One vector is turned by the same rotation once a tick. Each row is the vector after some number of ticks, and that number follows the row.
The counts run from 0 to 387.
[-10  26 -14 -41   7  36 -17  -3 -12   3  12 -15 -18   5  42  22  31  13
 -21  12  46  11  16  18  64 -12 -45 -26 -42  30  -7  42  14   0 -28 -26
   5 -15   6  52  -1   5  10  -6 -14  -5 -10]
257
[ 17   1 -16  57  19   1 -14 -42 -19  11  -1 -42  34  -9   1 -15  12  20
  37  -5 -50  60  40  -7 -10   7 -34  -9   6 -11  10   4  25   1 -17  22
  -7  27  19 -30  25  31  -3   8   6  -1  24]
360
[-10 -12  12  -7  20  -4   9  34 -11 -24  36  10  -8  -9  34  10  15  40
 -50   2  49 -47 -27   9  17  34  14 -25 -35 -30 -32 -30  -1 -23  40  -4
  -4 -26  -1 -11   9 -16  11   3 -27 -28 -10]
141
[  4  32 -18 -13  -5 -12  12  -2 -11 -21  50  38  -2  14 -27  36   7   2
   0  -9  13   7 -29  -1  34   5 -46  28 -60 -29  22  48   6  22  34 -11
  -5  23  10  34  12 -21  -7   4 -25  17  14]
119
[  7   1 -37  11   9   7   6 -37  -8  16   7 -18  52   3 -23  47  29 -22
  28 -15 -33  23  18   5  14   4 -63  33 -36 -26   9  33  21   9  22 -12
 -14  24  -6  -1  18  -9  30   5  26  32   5]
371
[  3  18 -15 -28  21  15 -24   6   0  10  -5 -22 -26  -7  38  25  16  13
 -26  21  38  24  38  10  31 -10 -53 -27 -28  38 -17  32  31   5 -24 -35
   4 -10   7  48  -6  -5  22   1 -18  -5 -32]
256
[ -1   8  -6  54  12  14 -20 -33   7  26  29 -13  21 -13  14 -29 -32   6
  28   7 -33  41   7 -12  28  41 -19 -25   4  40  27   7   1  16 -12  -7
 -16  19 -31 -35 -17  22  31 -14  32 -20 -36]
95
[  2 -24 -23  -1  19 -29 -25  13  11  -2  -8 -17 -22  -3 -49  19   6 -12
  -5 -26  -8 -27 -21 -38  19  -7  43  48  11 -31 -15 -42  20 -12  36  -3
  21 -17  35   0 -25 -18 -14  -8 -12  41 -29]
311
[-18 -40  -8 -65   0  23   2   7  -1  32 -37 -33  14  36  19 -10  30   3
  33  14 -10 -15  34  -4 -32 -44   7   8   4   6  15  13  46  -3 -18 -17
   5  -5  10 -14  -9  16  15   6  33   3  35]
71
[ 24 -25  38  -1  10 -14  23  29  17  -8 -23   7 -13  10 -10  11   7  -5
 -29  11  13 -72 -17  10  -4  23  13  41  -4   7 -18  11 -32  -3 -15  38
  -2 -49 -48  26  29 -14 -24 -48   0 -18 -22]
21
[ 12 -39  24  35 -21 -29  12   1 -39 -33 -22 -16 -25   4 -23 -36  -1   7
  16 -31 -12  16   5 -22 -14 -11  54  26  18 -22 -13 -38  -3  -2 -24  21
  25 -15  35  -5  13  -5 -41   9 -38  11  59]
48
[ 40  12  -1  12   8   0 -10   7  17  12   2   6 -18   2 -22  29  12  35
   2  17   7  32  20 -16  20  15 -76  32   5  -8  37  53  25  21 -24  24
 -16  22   3  39  23  -4 -10 -13 -41   5  -6]
116
[  9 -20   0 -26  40  44  -5  11   3  -9 -14 -28 -11  10  20  21  22  50
 -28  -8  36 -24 -32  22   6  15 -55   8   6 -24 -20 -53 -23   2  16   8
  14 -19  12 -12  42  -3  21 -30 -18  -2 -15]
138
[ -8  17   7  12  15  -1 -13   1  42   5 -10  -2  -7   3  13  -4  25   4
 -14   0  15 -40  11  39  16   0 -54 -20 -28  15 -39  22 -16  19 -20  -5
  -8 -35 -63  20  13 -44 -11 -51  -4 -30 -43]
272
[ 16  36 -16 -20  22   4 -26  29  29  -6  -1 -38  -9 -14   6  49  35  -5
 -42  10  16 -19   3   8  50 -10 -24  37 -12  15 -18  23   6 -12 -19  29
  -2 -20  -1  33  10   6  -8 -28 -13   7 -61]
6
[  5 -35  36   8 -18  13  39  -5 -13  36   8 -25  41  19  21  -7  -2  -9
  30  39 -10  -5  36 -15 -17  26   4  -6  -1  10   3  35  31 -15  -7 -16
  -7  -6 -55 -36  13   1  20  13  67 -32  12]
82
[-57  55  16   6  16 -56  -8  15   3 -29 -28 -10 -29 -16 -17 -41   6 -11
   1 -12  -3 -15  -7  39  17 -16  41 -11  13  24 -32  -6 -11  15 -18  16
   9 -20 -23  23 -30 -22 -22 -15   4 -31 -40]
162
[ 11   0 -51  11  16 -10 -16 -39  -6  19  17 -15  47   4  -3  34  21 -28
  27  -2 -38  29   3  -7   3   2 -57   6 -51 -21  -8  22  17   7  27 -27
 -33  18   6  -4   4  -9  31  13  17  29  -8]
372
[ -7   8  15 -54  10  12   1  15  -7  -1  22 -33 -22  12 -16   7 -12  -4
 -20  34   0  -7 -55 -35  36 -34  79   8  19   9 -11  -2  23  -8  -2  17
  37 -22  17   6 -16  -2 -22  23  23  12 -10]
318
[-12  21  10 -44  -1  36  21  12 -12 -14   2 -23  13  17  37  33  52   8
 -11 -13  40 -17   5  46  54   3 -60  27 -37  -5   0  23  -3   0  -5 -11
  24   7 -19   9  34   4  27  -8  13   5  -3]
259
[ 16   4   9 -32  20  48   0  10 -20   7  20   4  36   7  62   9  37  35
  -2 -27  46 -24  -6  41 -11  21 -27 -34 -23  -1 -10  -9 -11 -16  -2 -17
 -33 -32 -11   3  43  13  31 -15 -18 -36  -1]
264
[-19  17 -16  43  17 -25 -13 -26 -17   3  32 -16  37 -21   4  -5  26  13
  18   6 -43  34  34 -28   7  19  14 -31 -29  -7  11  52  56   1  11  19
 -25   5   4 -12 -11  15 -14  20  -3 -23  25]
362
[ -2 -32  15  -3 -34  55   5 -15  24  30  12  16  11   4  12  -8  -9  -8
  18 -16 -19 -39  26   3  -1   2 -32 -13 -16  23  47  50  27  13 -27   5
  13  11 -22 -19  -1  21   9 -26  47  -4  51]
87
[ -9   9  -8 -49  37  -8  17  17  16  -4 -24  -5 -21  21  -3  41  22  24
 -20  32  55 -18  -7  16  39  19 -45  40  -9  -7  -3  10  -6   5  14 -13
  -6  -5 -15  39   3 -22  23  -4 -10   7 -55]
133
[-18  -5  -6 -12  19 -19   5 -15 -27  19 -18   9  -6  21 -18  27  28  27
  32  -6  14  14  48  20   4  30 -69  23 -13 -20  31  51  42  13   8 -18
  -6  10 -11  56   1 -21  17   6  -7   5  24]
243
[ 37  18  -5 -30  29  18 -19  25 -40  -1  66  18   2  -4  10  39   8  40
  -9  -8  25  18 -39 -12  39  47  -7  15 -12 -31  16   0   1   2  17 -10
 -10 -11   5  29  20  27  25  16 -32   8  -8]
125
[-19 -54  25  -1  26  -1  20  -9   7  14 -20 -48 -13  27  -9 -28  -9  23
   7  37 -22 -32   7 -13 -13   7  26  -3  33  -5 -20  -6  29  -8   3  20
  34 -27 -38 -34  -3  -2 -12 -15  63 -26  13]
332
[-32  70  50 -19 -28 -29  24  24 -15 -29 -30  12   0  -5  -3 -28  -7 -28
  13 -17  12 -20 -27  52 -22 -25  49   5  19  10 -13  -9 -32   1 -19  21
   2  11   1  25   0  -9  -1  14  14 -31  -6]
164
[-49 -29 -11 -26 -13  43  11 -26   7  22  -9 -10  27  -4  11  10   8 -19
   8   1  15 -19  31 -10  34 -17  42 -21 -21  26  38   0  48 -31   7 -40
  -8  -2  37 -11 -28  11  14  10  44   3  13]
74
[ 15   3  18  15  15  39  -5  17  23  20  12 -25  20 -33  38  32  31  17
 -34 -14  34 -20  20  25  30  46 -33 -28   2  -3 -17 -21  10 -24   2  -5
 -12 -15 -22  -8  24  -9  31 -17  -4 -24 -48]
266
[ 50  22  33  39 -32 -23  20  33   0 -23  -9  -3  -5 -18 -26   3  -2  -8
  -4 -24  19   6  -9  -7   2   5  37  61  29 -30  -2 -36 -27 -17 -11  18
   0   8  23  -5  31  -9 -37  -1 -51  18  -1]
298
[ 26  10  13 -30   3 -17  -2  44 -48  -3  39  -6  -1  -3  56  29  33  14
  -7   3  25  12  45   9   4  35 -19  10 -37  -7 -19  31  29 -10  11 -32
   7   7 -23  15   1   4  44  39 -14  -6   8]
253
[ 17  30  -4  21  -4  32 -31   0  50   5  21   8   2 -48   5  -9  -5  -7
 -16 -42   2 -15 -40  38  -8  -6 -51 -40   8  11 -27 -30 -38  25 -12   8
 -13  -4   7 -13  12 -16  15 -43 -17 -12 -36]
278
[ 44  15   8 -14  26  12  -2  42 -29   0  53   7   0 -10  15  54  18  33
 -16   0  24  16 -22 -10  30  50 -16  39  -4 -36   9   4   2   2  21   6
  12   9  -4  12  27  16  36  26 -21   8 -12]
126
[ 36   3 -42 -10  45  -8 -20 -13  -4  12   3   7   4  23 -12  29   2  30
  19  -3  12  33 -18   1 -19  14 -74  24 -16 -27 -10  -6   0  19  37 -29
 -35   0  13  22  23 -20  29  -1 -37  18 -31]
122
[-24  -7  28 -25   9  -9  21   6 -15  -6 -51  20   3 -20 -40 -20   1  17
  26 -24  -6 -23 -21  15 -27   6  53  20  59 -25  45 -48 -19  10 -16  35
 -11  -5  39   7  -5   7   9   2  -6  -6  18]
43
[ -1 -38  -8  40 -12  19  -7 -51 -13  -9  21  13 -20   5  10 -40 -69  -4
  10   9 -34  38 -25 -30  13  15  -4 -25 -28  26   8  -8 -27  17   5 -10
   5  19  11 -43 -14   7  18  -2  14  13  28]
218
[  8   4 -10  -9 -13   6 -21   0  -3  22   7   3  27 -34 -30  23   5 -49
  11 -54 -10 -13 -17 -32   6 -16  88  17  -3   4  15  -7  35 -30   8 -12
 -17 -23  47  27 -37   7 -19   3   9  29  -5]
185
[ -5 -35  -4 -55   2   7  13  29  23   3 -46 -42 -27  27 -12   3  -1  -2
 -12  33  -6 -42  -8 -16 -29 -51  15  43  18 -15 -19 -24  22  -2   4  11
  31  12  42 -35  -5  -7   6   5  28  21   9]
321
[ -9  13 -35  -8  34  -8 -34   4 -38   0  62 -21   1 -15  29  27  39  32
   0 -10   0  14  17  -9  36  28 -23 -29 -36 -18 -25  14  43   9  28 -25
  -2  -8 -11   7 -11  10  32  26 -14  -7  -3]
251
[-12 -35  28   7 -12  20  29 -12 -26  12  32 -20  41  31  31 -16   7  -6
  29  18 -14 -13  24  -9   8  19  32 -26 -23  14   3  26  28 -19  -3 -18
  -3 -14 -49 -33   3  16  -4   5  57 -34  29]
81
[ 19  32   0  47 -13 -55 -12  42  33 -16  -1   9  -9 -40   8 -16  -3 -14
 -14 -22   3 -23   3  16 -12  32   2  14  -7  14 -33 -21 -27   7  -6  -2
 -27   2 -25 -20  -1 -26  17 -23 -34 -20 -70]
283
[-23  28   4  39 -17   6  18 -57 -37  -7  -4  11  46 -13   3 -10 -22 -26
  28 -16 -18  54  15  10   2  10  20 -25 -29  10  36  13   8 -20  11 -12
 -22  36  44  -4  -1  22  12  30  20   2  32]
357
